Each row has a name. Each piece below is followed by the name of the row it came from, unless a question asks for something else. Each question is about the rows just above it.

K: [173 106 112  90 110]
D: [165 137 113  91 111]
M: [110  90 112 173 107]
X: [170 110 112  91  94]
How many times does X hold [110]? -> 1
Which row holds these entries in another order? [106 110  90 173 112] -> K

Y: [140 118 115 139 140 133 134 132 125 117 138 117 131 118 129 100 128 147
 112 138 124 127 110 132 127 152 136 132]
R: [131 125 126 129 128 133 131 123 132 127 126 132 127 127 129 127 130 130
 129 139 121 127 128 123 126 128 130 127]
Q: [129 129 128 128 127 126 129 127 127 129 127 129 129 128 128 127 128 129
 126 127 127 128 129 128 129 127 129 128]
E: [128 127 126 129 128 128 129 129 127 127 129 127 128 128 128 127 127 129
 127 127 129 128 128 129 127 129 129 129]
F: [157 119  99 139  90 141 174 108 132 102 138 162 116 127 103 107 121 151
 133 186  90 123 110  97 106 147 158 117]
A: [157 119  99 139  90 141 174 108 132 102 138 162 116 128 104 107 121 151
 133 185  90 123 111  97 106 147 158 117]
N: [143 119 112 135 117 140 147 115 135 116 129 144 122 127 123 117 129 140
 129 164 107 124 121 111 116 132 145 124]
T: [137 121 119 132 125 137 137 119 134 123 126 138 125 127 128 122 130 134
 129 152 115 126 125 117 122 128 137 126]
L: [128 126 126 130 128 128 129 131 126 126 130 126 128 128 126 126 127 130
 126 127 131 127 127 130 127 130 129 130]
q: [137 121 119 132 125 137 137 119 134 123 126 138 125 127 128 122 130 134
 129 152 115 126 125 117 122 128 137 126] -> T
Which row holds these entries in another order? [126 127 127 127 127 127 127 127 127 127 128 128 128 128 128 128 128 128
 129 129 129 129 129 129 129 129 129 129] -> E

C: [103 128 163 163 106 103  99 136 113 163 136]
G: [144  88 132 112  99 123 134 137 138  73 136]
Z: [113 103 157 106 134 128 123 147 138 104 134]
W: [169 118 123 131 135 139 149 134 153  87 136]
U: [154 128 114 131  98 108  99  99 155 155 155]
B: [103 128 147 157 106 138 104 134 113 123 133]
P: [ 81 160 123 136 106 138  99 134 113 130 136]
S: [ 73 144 123 131  88 138  99 134 112 137 136]
Which row holds these entries in another order? [113 123 133 103 128 147 157 106 138 104 134] -> B
Times [155] occurs in U: -> 3
[ 73  88 144 137 138 134 131  99 112 123 136] is which row reordered? -> S
Which row holds these entries in another order? [133 123 113 134 104 138 106 157 147 128 103] -> B
How many times does C hold [135]? -> 0

mola: [130 136 156 124 132 124 129 101 113 164]
nog: [112 106 146 134  96 105 102 145 128 102]
kupi: [127 151 117 113 119 139 114 125 129 122]
sozi: [113  71 129 122 138 114  76 129 136 114]
zube: [123 136 129 114 138  71  76 113 129 114]
kigom: [125 135 106 139 126  94 111 144 133 117]
nemar: [124 116 117 119 124 133 132  89 124 124]
kazu: [125 135 106 139 126  94 111 144 111 117]
Vos: [139 114 117 122 114 119 129 125 127 151]
Put [122 129 125 114 139 119 113 117 151 127] back in order: which row is it? -> kupi
[135  94 144 106 139 111 126 125 111 117] is which row reordered? -> kazu
The value that Vos holds more than once: -> [114]
Put [114 114 117 119 122 125 127 129 139 151] back in order: which row is it? -> Vos
Put [114 129 113  76  71 138 114 129 136 123] back in order: which row is it? -> zube
Which value appears more than once in nemar? -> [124]

lutan: [138 115 134 104 116 118 140 135 113]
mezo: [125 110 129 120 126 125 135 121 117]
Zozo: [143 111 140 134 154 129 132 117 146]
Kodiz: [ 84 136 124 147 120 136  86 122 116]
sof: [115 116 127 138 134 135 113 138 138]
tonir: [109 127 118 155 155 134 116 127 116]
nanon: [126 143 143 143 126 130 126 126 126]
Count of [127] in tonir: -> 2
Count of [116] in tonir: -> 2
Which row holds these entries in another order? [104 135 115 134 116 118 113 138 140] -> lutan
Times [127] occurs in nanon: -> 0
Times [134] occurs in lutan: -> 1
Count of [134] in sof: -> 1

V: [150 150 150 150 150 150 173]
J: [150 150 141 109 107 149 107]
H: [150 150 150 150 150 172 150]
The value that V holds more than once: -> [150]
Which value appears more than once in H? -> [150]
Times [141] occurs in J: -> 1
How many times does V hold [150]? -> 6
Which row holds these entries in another order? [173 150 150 150 150 150 150] -> V
Put [150 150 150 173 150 150 150] back in order: which row is it? -> V

sogu: [123 115 119 123 126 116 113 121 135 121 119 133 123 123 138 139 121 138
 129 128 132 130 125 130 119 117 124 128 131 119 138 131 122 127 126 133
 123 124 132]
zunuf: [126 121 124 134 127 119 114 129 126 129 122 130 122 124 139 136 121 137
 135 117 125 123 131 135 130 127 130 120 125 124 140 125 116 132 113 132
 122 121 130]
bozes: [125 127 125 129 130 121 108 126 136 128 124 133 118 132 140 137 125 129
 133 129 131 126 129 128 133 124 125 120 130 121 142 127 120 125 133 135
 124 121 128]
gipu: [124 138 133 139 121 127 119 117 130 113 130 115 126 123 125 132 119 132
 123 119 116 128 131 123 135 131 123 119 121 122 121 129 132 124 128 138
 126 123 138]
sogon: [126 115 160 130 146 148 118 149 113 154 126 138 131 125 154 147 106 131
 131 129 106 103 107 146 133 184 112 152 107 166 132  98 109 108 133 148
  93 120 124]
[126 115 160 130 146 148 118 149 113 154 126 138 131 125 154 147 106 131
 131 129 106 103 107 146 133 184 112 152 107 166 132  98 109 108 133 148
  93 120 124] is in which row? -> sogon
q: [125 127 125 129 130 121 108 126 136 128 124 133 118 132 140 137 125 129
 133 129 131 126 129 128 133 124 125 120 130 121 142 127 120 125 133 135
 124 121 128] -> bozes
[132 119 132 126 123 132 131 121 139 119 126 135 123 130 119 125 115 127
 121 124 124 117 128 138 131 138 123 113 123 138 128 121 122 123 116 130
 133 119 129] is which row reordered? -> gipu
How many times does gipu hold [138]? -> 3
Which row holds these entries in another order? [132 124 123 133 126 127 122 131 138 119 131 128 124 117 119 130 125 130
 132 128 129 138 121 139 138 123 123 133 119 121 135 121 113 116 126 123
 119 115 123] -> sogu

tup: [161 143 117 106 104 122 165 142]
maz: [161 109 107 161 125 171 100 126]
sobu: [ 74 101 154 101 157 136 101 136]
palab: [ 79 126 153 125 152 100 112 135]
rekit: [ 71 126 108 127 160 101 108 127]
far: [ 71 126 109 127 153 101 108 141]
kir: [171 147 113 101  97 122 174 102]
Rak: [161 143 117 106 104 122 165 120]
Times [101] occurs in sobu: -> 3
Put [127 141 108 109 153  71 126 101] back in order: which row is it? -> far
The value that maz holds more than once: -> [161]
Times [107] occurs in rekit: -> 0
[ 79 126 153 125 152 100 112 135] is in which row? -> palab

